A: 4 groups of rows, each row roughly a mix of its group's hidden directions; some rows fit no group
A (123 x 12)
[[-12  24   6  -3  -4 -15 -14  -2 -24  -9   1 -15]
 [-12 -34  -2  -1  -6  24  -4  -3   3   1   0 -12]
 [ -1  -5   2  19 -14  -1   5  32   7  14 -11 -11]
 [ -1  21   7  11  -9 -17 -28  11 -11  10  -4  -2]
 [ 13   3 -15   7  25  -3  18 -18   1  -6   9  16]
 [ 13   8  -4   4  29   9  16 -18  -1 -13   0  12]
 [  8 -13  10 -12  26  20  12  -4  11  -8  13   9]
 [ 18  29  -8   6  15  -9  15  -4   0  -3  -3  16]
 [  5 -17  13   0  -2  24   9  12  28   3  -1   3]
 [  9  -7  12  -7  -1  -3   7  -1  30 -10 -15  23]
 [  5  23  15  11  24  -1  -4 -15  -5 -17   1  -4]
 [ -1 -23  12  -4 -13  23  -8  -1  15 -13  -3 -16]
 [  8 -15  -7 -16  12  19  26 -11   5  -9  -1  11]
 [  9 -12   4   0   9  11 -30 -10  19  -3  17  -8]
 [-18   2  -7  10 -26   8   2   2   6   0  -1 -29]
 [ 10 -13   3 -13   1  16  23 -12   4  -8  -6  24]
 [  5  -9  19   6 -10  12  -7  16  25  13  -5 -14]
 [  9 -20  -8  -2  -8  16  29   2  18   5  -6  -2]
 [ 11 -21   4  -5   9  14  18  14  21  14   6   6]
 [-10 -18   7   4   0  25  11  -5  16 -14 -13 -15]
 [  9 -19   8  27   5  22  11  13  -2  -8  -4  -4]
 [ -4  16  -7  15 -12 -20 -24  11  -7  15  -2  -8]
 [ 11  17  15   6  -6  26  -9  -9   3 -17  -7 -14]
 [ 11 -16   6  -8   1  19  27  11  19   3   0   6]
 [  6   7  16  -2  11  22 -10 -23  -4 -21  -4  -8]
 [  4   5   8  17  -3  14 -22  12  12   8  -5 -25]
 [-22 -18  -2 -25  -8  -8  17  -4  -5   6  13  -1]
 [  4  -7 -14   9 -12 -16  16  13 -24  -5  -9  15]
 [ 11   0   2 -14   6  17  -1 -26 -11 -22   0  14]
 [  7 -16 -14  -3 -27  13  10   9  22   2  -3   0]
 [-18 -19  -5 -16 -28  -2   6   9   4  12   5  -7]
 [  9  13   4   5   4  15 -30 -16  -6  -9  -2 -17]
 [ -1  10  -9   9 -16  -6  -4  -5 -33 -18   5  -9]
 [-12 -26  17  -1  12   1   7   7  26   3  -3   5]
 [ -2   5  17  -3 -20 -11 -13 -17  -5 -27  -6  -4]
 [  2  29 -12   4   2 -20 -15   7 -12  15   3   4]
 [  6 -17  -9   5   2  13  26   9  18  13  -8  14]
 [ -3  22   1  -1  -8 -12   0  -3 -33 -11 -12  -4]
 [-11   2   5  -3  19  18 -10 -13   3 -19  21 -14]
 [  1 -20  10 -17  -2  17  16  -9  25  -6  -6   4]
 [ 30   4 -14  -4  16  18 -14 -11  -2  -2  -3  -4]
 [ -9  19 -14  14  -4 -18  -4  13 -14  24  -2   4]
 [ -8 -33 -12  -6  -4  23  13  -6   6   1   2  -2]
 [  6  26  -4  15   2 -21 -13  14  -6  10  -4  13]
 [ -1 -10  -1  -3 -27   9  29   9  10   2 -13  -3]
 [ 19  -8 -12  -6  19  26  10   1  13  13  -1   2]
 [-13 -12 -10   5 -24   4  17  11  12  12  -3 -18]
 [ 19  -3  15   1  28  16 -16 -14   2   1  -1   2]
 [  1 -10  13  -8   7 -14  -3   0  29  -8 -12  22]
 [ -2  -7  10  12  -4   9 -10  21  25  14   2 -18]
 [ 21  11  14  10  11  19  -6  -6  11 -21 -11  -3]
 [  6  12   2  19 -15   1 -10  15 -20  -2 -19 -15]
 [  2 -14  -3 -13   1  25  27   0  18   8  -1   4]
 [  3  19   9  11 -29  -3 -11  10  -4   6 -18  -9]
 [  7   2  24   2 -11  13 -21   7  10 -14 -11 -16]
 [-25  10  -8   4   4 -25   2  18  -2   6  14 -10]
 [ -2  21  15   7  -6  12  -5   7   5  13 -18 -25]
 [ -1  -2 -18 -15  10 -13  22  -2 -12  14   6  20]
 [  2  -4   8   0  30  -7 -26 -14 -11   7   3   6]
 [  6   2   9 -14   2   4 -17 -23 -15 -25   9   6]
 [ -9  11  -2 -19 -13 -10  19   3  18  13  -2  20]
 [ -3  15  24 -17  -4  10  -9 -13 -12 -23   0  -5]
 [-10 -29  16 -22  -5   2 -17   6  -6   1   4  -7]
 [ -9  -4  -9   1  19 -23  -1  17  10  15   1  20]
 [  2  33  -3   3 -12 -20  -5   8  -1  12  -4  15]
 [  6  -9  -9 -13  14  12   5 -22  -3 -19  10  21]
 [ 17  -7  -1 -17  -4  20  15 -11  21  -8  -9  12]
 [  0  19  13 -18  16  11  12 -10  19 -11   8   8]
 [  9  20   4  21   7 -11  -8  19   8  17  -7  14]
 [ -6  20  -7  18  25 -12   5 -16 -13   1   8   3]
 [ 18  16   3  -5 -16  -5   4  -5  13 -13 -15  25]
 [  3  16   2  -7   0  -2 -14 -20 -28 -20  -2  -1]
 [  8   6  12  -9   7  18 -24 -23  -1 -17   6  -7]
 [-21 -28   1  -7   2  -5  23   7  10  -3   3  10]
 [  9  -3  -7  17   7  22 -26   2   0 -16   8 -11]
 [ -3  15  19  -1 -17 -12 -17   7 -20 -10  -5 -15]
 [-15   9 -11   2  -2 -35   3   8 -14  11   4  -3]
 [  8  21  13  14   0  -5  -4  15  18  19 -10  13]
 [ -7 -23  12  -9 -22  14 -11   7  12  -5  -2 -16]
 [-18  12   8  -1   4 -31 -15   8   7  14   2   6]
 [-13  -6 -11  15   9   3   0  23  23  13  13 -11]
 [ 10  -1  21   7   2  17 -15  -6  13 -24  -5 -13]
 [-22   2   1  -6 -19 -26   7   5 -17   2  -9  10]
 [-23  -1   7  -2  -1 -24 -17   3 -18  12  11  -8]
 [  6   1   2 -18  29  -5  14  -9 -16  -3   1  18]
 [ -4 -22  -6  -7   6  10  28   9  16   2  -1  16]
 [ -1   5 -15  -6  -5 -27   0  14 -11  23   5  15]
 [  6   4  -8  29 -10  15  -1  -8  22 -10   0 -13]
 [ 16   4  -3  27  12 -11 -26  -6   5  -4   8   1]
 [ -2 -19 -21  -2  15 -14   4  -7  13   7  20  16]
 [-13 -19  15 -19 -10  13 -11  15 -11   7 -12  -8]
 [ 12   1   0  -2  15  27   7   1  19 -15  18  -5]
 [-14 -22   8  -8 -24   5 -16  12   3   7  -1 -14]
 [ -6  21  -2  -7   2 -15 -11 -16 -28 -12   1  -5]
 [-12  -5 -21   4   3 -21   1   6 -27 -11   9   5]
 [ -1  -4   6  11  -1  13   2  18  28  21  -6 -14]
 [ -3   0   8   3  -5  10   3  31  21  13  16  -8]
 [-15  16   5  13   2 -27  -9  17  -1  17   2   7]
 [-22 -16   5 -14   7 -16 -12   1 -22  12  10  -2]
 [  2  15  10  14  22  -1 -23  -2 -16   5   3 -16]
 [ 16   4   6  -6  32   7  -9  -5   2 -10  14  15]
 [  4  11  -4  -3  11 -19 -13 -19 -23 -10  -8  17]
 [ -3 -16   1 -15   7   3  25  -6  20   6   6  20]
 [-12   6  20   7  -9  -8 -30   9  -8   2  -2 -17]
 [  6 -20  15  -6  11  13   4  -2  31   0  -9   7]
 [ 17  -3 -18  12   8 -19 -16  -3  -6  23  -8   6]
 [-10   8   0   4   8 -32  -7  14   8   8  -3  21]
 [  5   3 -16   6  18 -24 -18   7  -5  15  12  10]
 [ 23   6 -10  11 -15  21   9   5  18  -2  -5 -12]
 [ 26  12   2  -3  -4  24 -12 -17  -1  -4  -4 -14]
 [  4  20   7 -12   0 -14  -8   0  26  15  -9  17]
 [ -5  11  -6  -2  -5 -25 -10  -5 -31 -12   4   1]
 [-15 -25  -2 -26  -9 -11   4   4  -8  12  10   4]
 [ 15   8  -5  21  28  -9 -16  -8  -9  -1   4  10]
 [ 20  12  13 -12  10   8  10   7   3 -16   4  25]
 [ 13  14  23   0  -2  10 -14  -7  25   9 -10  -5]
 [ 30  10  -6  -4  -3  24  -6 -16  -1  -9  -6  -5]
 [ 15  10   5  -3  17  -5 -13 -21 -17 -13  -9  16]
 [ 19   2  -4  -5  26   2  -4 -21  -7 -14   1  17]
 [  2  14   9  -5 -29  -7  16  12  -6  -6 -17  13]
 [-26 -10  -2  -8 -22 -14  19  -2 -10  -1 -11   0]
 [-12  10  -5   0  -6 -31 -12  -5 -23   0  -7   9]
 [  0  -5  -9  18  -8  -5 -21  -6  -3  22 -13 -21]]

the two rows of each list that fit no group, in list order (the others fit one group, some only roughly)
    Q_856: [  3  -7 -12 -14  19   1  16 -18  -4 -21   9  15]
    Q_849: [-19 -17   0  -5  -4   1  -2 -11 -21 -12  12 -23]
    Q_435: [  1  10  14  12   9   1 -30   1  -2  -1   6 -26]
    Q_579: [-14  -5  -8 -12  -1 -24  13   2 -14 -13  14  18]
    Q_814: [ -5 -15  15 -16 -19  15  14 -13  15 -13  -5  -4]
    Q_302: [ -9 -28  -8 -28 -14   2   6  -8  -2  -9  -3   0]
    Q_865: [  4 -11   1 -10   8  19  18 -26  -1 -21  -8   1]
    Q_139: [  8  11  14  -7 -14   6   1  -9 -27 -18 -18   3]
    Q_44: [  8   6   7  -3  -1  12 -26 -11 -14 -27   6  -6]
    Q_861: [-10 -18  -1  -5  22  14   0 -28  -1  -9   6  -9]
    Q_464: [ 14  -8   7  14  -9  18 -15  -1  23 -17  -3 -12]
    Q_421: [ -6 -17  15 -22  -7  23   9  -6   8 -14  -2 -10]
    Q_329: [  2   2   9  -7 -16  -9  -3  -2 -30 -25  -2   8]
 -> Q_435; Q_302
    Q_424: [ -6   1   3  27   7  -9 -18  11 -23   1   6 -14]
    Q_657: [-18  15  -2  -6  -3 -24  11   3 -26 -11   5   4]
    Q_233: [  9 -30   0 -11 -15  22  -5   8  13  -3  -7  -1]
    Q_840: [ 18  18   9  -7  10  -6  -7  -7 -14 -17  -7  24]
    Q_593: [ -6  37  -1  11  -6 -16   3  10  -8   9  -8  -2]
    Q_558: [ -1   3  -7 -15  18 -22  16 -11 -11   2  15  17]
    Q_14: [ 19   0   5   5  -1  31 -13  -8   6 -14  -2 -17]
    Q_723: [-13   5  15   7  -4 -12 -28  -7 -17  10 -13  -9]
    Q_934: [-18  -3   7   6 -29   1 -11  17  -5   2   2 -21]
    Q_31: [ 17  21  12  12   8   9 -29   4   0   3   1  -8]
 -> Q_14; Q_934
    Q_807: [ -9  -1  -4 -15   8   9  35  -5   1  -8   1  19]
    Q_787: [  8   4 -19  -5  -4 -22  12 -10 -16 -10 -11  21]
    Q_915: [ 14   3  21  17   4  17 -20  -7  -3  -4  -5 -19]
    Q_913: [ -9 -12   7   2 -11   8  -4 -14 -20 -19   7 -25]
    Q_755: [ 17   7 -16  21   8   4 -22   5  10  11   8 -14]
    Q_223: [-11  -6   4   8   3   1  -9  20  28  12  15 -15]
    Q_146: [ 11   8  -1   6 -11  -2 -15  -1 -31 -23  -8   3]
    Q_697: [ 11 -24  -2 -11  14  26   2 -13   8  -8   0 -12]
    Q_216: [  9   5  11  18 -15  10 -25   9  13  -7  -9 -15]
    Q_70: [ -7 -15  -9   2  -8  -3  36  16   7   7   2  -4]
    Q_456: [-20  -5  -7   6 -20 -13  -1  21   5  19   4 -13]
    Q_148: [  4 -13  -8 -10  -8 -10  30  14   6   8  -3  20]
    Q_971: [ 27  -3  14   4  -3  25   6  -4  11   3 -18  -1]
    Q_431: [  6  16  -6  18  28 -11  12   1  13   4  13   9]
 -> Q_70; Q_431
    Q_499: [-14 -17   2 -11 -16   5  31   2   8  -8   0  10]
    Q_794: [-13   1 -19   5   4 -22  21  13   6  20   2   6]
    Q_775: [ -9   9   7  17   0 -13 -31   8 -14  10  -1 -10]
    Q_625: [ 12  29  -8  11  10 -21   1   5  -6   9   0  15]
    Q_428: [ -2 -32  -6 -14  17  12   3 -10 -11   2   7  10]
    Q_704: [ -1 -26  11  -7  -1  28   0  -6  10 -14  -3 -11]
    Q_922: [  4  11 -16  -5  -2 -27   1  -8 -20  -8  -6  20]
    Q_11: [ -6  18  -8   0   4   3   4  -4 -31 -25  -2   3]
    Q_835: [-14  21  -8  -7  -3 -26  17  -2  -7  11  13   6]
    Q_573: [  3   1   2 -24   9  -5  17 -15  -2  -3  -1  30]
    Q_178: [-17   3 -14  14 -19 -15 -10   2   6   1   0 -27]
    Q_350: [  3   6 -10  10  16  10 -26 -10  15  10   8 -18]
 -> Q_573; Q_178
    Q_889: [  3 -18  25  10  -1  13   8   2  23 -12 -12   4]
    Q_371: [  2   9  -1  12   5  -2 -27  -5 -23   0   7 -23]
    Q_606: [  2   1   0   9  17  21 -19 -14   6  -8  12 -22]
    Q_34: [ 25  -5  -1   5   9   4   0   8  18  -9 -16  25]
    Q_185: [  4  26   7  -3   1   4 -20 -20 -15  -3  -9 -15]
    Q_740: [  7 -16 -11  21   0  -1 -21  17  15   9  10  -9]
    Q_489: [  4   0   0  22 -11  -4 -23  17   1  12  -7 -21]
    Q_64: [ -4  -3   1  12   9   7 -17 -23  -1 -26 -10 -14]
    Q_607: [  0  -6 -11  -2   7 -23  19  12   6  15  -4  25]
    Q_308: [ -9  -5  13   3   3   7  -8  13  32  17   5 -15]
    Q_235: [  6  -8  12   4 -19  18  -8   0  23 -18  -3 -17]
    Q_542: [-24 -31  12  -5   6  -1   0  -7   3 -12   6 -12]
    Q_221: [-17   1  -9  -1  -6 -29  20  13 -13   4   2   7]
    Q_26: [-10 -24   5  -1 -17   8  20   4   9  16 -13 -10]
    Q_326: [ -6   3   7   0  24   8 -21 -23  -9 -14   9  -9]
 -> Q_64; Q_607
    Q_877: [  6  23   0  -7  -7 -31  -5  13  -6  11   2  11]
    Q_35: [ -7 -13  12  -8  -3   5  24   6  27   4  -6  16]
    Q_508: [-13 -23   5 -11  26  14   6 -13   4   1  12  -5]
    Q_98: [  9  22  14  10 -16  13 -11  10   9 -10 -17 -13]
    Q_164: [ -9  25   2   4   3 -15  21   7 -17  19   0   2]
    Q_753: [  7  19   9   1 -10 -23 -14  15 -13   9  -9  16]
    Q_209: [-10 -24 -11   1  19  -7 -10  -8 -18  12  14   6]
    Q_588: [ -6 -23  16 -21  -5  23   1  -1   3 -11  -5 -10]
    Q_352: [ 20   1  -3  -4  -1   3 -22 -20  -9 -25  -6  -6]
    Q_527: [-11   4   2   6 -17 -19  -6  27   1  23   1  -1]
    Q_580: [-12  -9  14 -19 -27  -2 -18   1   5  10  -6  -9]
    Q_390: [  0  21   3   2  20 -27  -4  -1 -17   5   5  12]
    Q_577: [-7 -4 -6  1 11  8 16  5 31 23  5  1]
    Q_168: [ 12 -14   1  15  -1  15 -13   8  25  16  -5 -12]
 -> Q_164; Q_580
    Q_133: [  3  19  13   7  -9  -8 -25  -8 -19  -1 -17  -3]
    Q_497: [ -6 -16   3   6 -11   7   2  19  28  20  -7  -2]
    Q_381: [  4  -4  11  15 -16  18 -21   8  12  -7 -11 -18]
    Q_311: [ -2  23   7  -1  -4  -7 -23  -9 -19  -3  -5 -21]
    Q_683: [ 11   2 -19 -14  -5 -10  25   6   4  11   1  22]
    Q_183: [ -9   1  -7   5  -9  -5  11  20  15  29   0 -14]
    Q_642: [ -4   0  -2  16  23 -17 -26  10 -13   2   7  -6]
    Q_297: [  8   0  14   6  19  23 -18   4  12   1  14 -14]
    Q_358: [ 11  -4  -3 -12  -3 -13  20  -6 -11  -5 -16  28]
    Q_315: [ 16  30  18   5   1   0 -12  10   0  -7 -17   0]
    Q_237: [  9  21   5  -3  -8 -19  -7   2 -18  -9 -13  22]
    Q_375: [ 26  10  -1  -6  -1  11  19  -2  18 -14  -9  14]
 -> Q_497; Q_183
    Q_543: [  9  -7  -3  -8  -9 -20   5 -10 -29 -11  -4  17]
    Q_745: [ -1  -3  18   8   8  -3   7  13  30  12 -10  16]
    Q_461: [  7  27   0   5 -17 -14 -19  13  13   9  -6   2]
    Q_99: [ -7 -19 -16   8  -9  -9   6  13  10  28   0 -10]
    Q_716: [  4 -19 -15  -6   0 -15  22  -2  -4   3   1  28]
    Q_560: [ 23  -2  19 -11  13  17   8  -7   3  -9 -11  18]
    Q_3: [ 18   3   9  13   6  25 -16  -7  -5   0  -2 -23]
    Q_392: [  7  19   5  -5  29  -4   9  -8 -21  -4  -4  14]
    Q_732: [  1  15 -17  -5 -20 -18  -7 -13 -22  -5  -9  -5]
    Q_510: [-13 -25   2 -19   9   6  19   0  20   4   4   6]
    Q_388: [-10 -20   5  -5 -26  13   0   0  17  -8   3 -17]
 -> Q_461; Q_732
    Q_653: [-14   6   7   0 -17 -24  -3  24  -6  17  -2   8]
    Q_747: [  3 -21   3 -23 -22  16 -12  -6   2 -10   3  -7]
    Q_129: [  7 -12 -26   0  21   2   3 -18  -1  -2  12  17]
    Q_986: [ 14  -5  -2  12 -21  17   7  10  17  12 -14 -15]
    Q_734: [  4  33   5  -1 -21  -9 -13  -8 -11   0  -2  -6]
    Q_117: [-13   9  -5  -1 -12 -32  -1  18  -9   9   1  13]
    Q_963: [-14  11   7  18   7 -19 -25  -4 -12   2   8 -14]
    Q_836: [-24 -13 -24  -4  -4  -5  18  -3   3  -9  15  -8]
    Q_640: [ 10 -15 -23  -5  14  -4  19  -9   2   3  12  21]
    Q_756: [  5  10  17  10 -19  15  -6  22  13  10  -4 -15]
    Q_513: [-17  -6   0  -8  -3 -26  24  14   2   9   7  11]
    Q_273: [ 19   0  17   5  15  12   1  -4  16 -11 -22  12]
 -> Q_747; Q_273
    Q_244: [  4 -12 -14   8  -3  15  12  14  25  12  11 -15]
    Q_981: [29 26 14  0 -2  9 -7 -1 14 -3 -2  3]
    Q_504: [ 10   9   9 -14  17  15  24 -12   3 -18  -5   6]
    Q_535: [  4 -24  11  -1  11  29   8  -3  16   2   0 -10]
    Q_2: [ 29   4   9   2  26  14 -12  -4   5  -1   2  10]
    Q_374: [ 15 -10   1  -2  11  25  -8 -16  25   7   1  -1]
    Q_598: [-15  -1  -4  13   1 -27 -12   7 -24 -11   5  -1]
    Q_676: [ 10  12  -4  22  -1   8 -14   2 -28  -6   4 -15]
    Q_776: [  7  -6  -2   3  24  23 -11  -7  13  -3  18 -15]
    Q_634: [ 14  12  18  -2  -1  14  -4 -18 -11 -20 -18   4]
    Q_890: [-19  -4  -8  -2  10 -25  18   2  -7  12   9  18]
    Q_400: [-15  -6 -20   8 -22 -11  -3  12  -1  24   4  -2]
    Q_65: [  0   3   9  -6  -7 -23   2  23  -7  12  -4  25]
 -> Q_981; Q_890
    Q_603: [ -4   7  14   9  -6   3 -23 -11 -17  -5   6 -27]
    Q_141: [ -7  11  -3 -18  13  -4   3 -23 -16 -20  11  10]
    Q_492: [-12 -38   1  -2  18   4   9   5   7  -7   3   0]
    Q_339: [ 14  22  14  12 -12  10 -11  -6 -16  13 -14  -9]
    Q_867: [ 19  14 -13  -4  16 -14  10   4  -8   8  -3  26]
    Q_41: [ 15  -9   4   8   6  27 -20  -4  20  -3   6  -6]
    Q_153: [  4  23  -9  -9  13 -18  12   0  -3   8  -1  27]
    Q_682: [-18   4   3   3 -33 -10  -5  13   7   9   2 -16]
    Q_895: [-28 -20  -3   0  -6  -3  24  10  -9   3  10  -4]
    Q_738: [ -8 -18  -2   6  -8  11   9  16  19  21   5 -18]
 -> Q_339; Q_153
    Q_574: [-26 -10  16 -21  -1  12  13  -9  -3  -7   0 -13]
    Q_925: [ 10  -3   3   4   2  21  13 -16  21 -24   1  -7]
    Q_369: [ 13   9 -13  18  -6 -21 -21  12   1  14   2   9]
    Q_883: [ 13   3  -8   7   9  24  24 -13  14 -14  -6   3]
    Q_674: [ 16  25   0  21  13 -18 -15  -1   0  -3   3   5]
    Q_942: [ 21  11  10  17  20   6 -14 -10   6 -18  -2   1]
    Q_50: [-16 -19  22  -5   5  14 -17  -5  -6 -10  -2 -18]
    Q_907: [  0  -2  -5  10  -4  28 -12   5  16  -2  10 -24]
    Q_469: [ 21  -4   9  -9   2  19  18 -16   1 -14 -15  11]
    Q_799: [ 15  -2  18  -2 -11  18   7  -3  27  -4 -16   6]
    Q_763: [-12   5  -4 -20  12 -15  12 -13 -19 -18   5   9]
    Q_950: [  3  -3   5  -9 -24  14  27  -5  14 -11  -8   9]
    Q_540: [ 16 -17   3  17  -6  24 -10  17  14  -4  -1  -7]
 -> Q_907; Q_763
    Q_87: [-15 -15  11  -7   3  -2  19  12  25  13  -1  12]
    Q_553: [  3  -4  12  15 -12  19 -25   8   7  -7 -10 -19]
    Q_966: [-24 -23  -5  -4 -10   3  19   8   9  10   6 -15]
    Q_182: [  5  31   8  22   3 -12 -18   4  -2  -3  -4  -6]
    Q_587: [ -1 -10  20   9  -5   8 -17  21  19   1   8 -15]
    Q_334: [  7   5   3  12 -12  15 -18  -6 -12 -16  -7 -27]
    Q_691: [ -6  11  12   4 -10 -16 -29   7  -8  -1   5 -21]
    Q_619: [ 10  31  -3  -5   1 -20   5  12  -6  11  -6  15]
    Q_201: [-25  13  14  -2 -16 -17 -13  -2 -18  -6  -8  -1]
    Q_991: [  2 -21  13 -17  14  16  -7  -4   2  -6  25  -1]
    Q_516: [  7  37  13  13   3  -9   3  -4   3 -15  -1  -3]
    Q_727: [ 25  -6  -4  -1  24  15  -2 -23   0  -7  -4   7]
 -> Q_334; Q_991
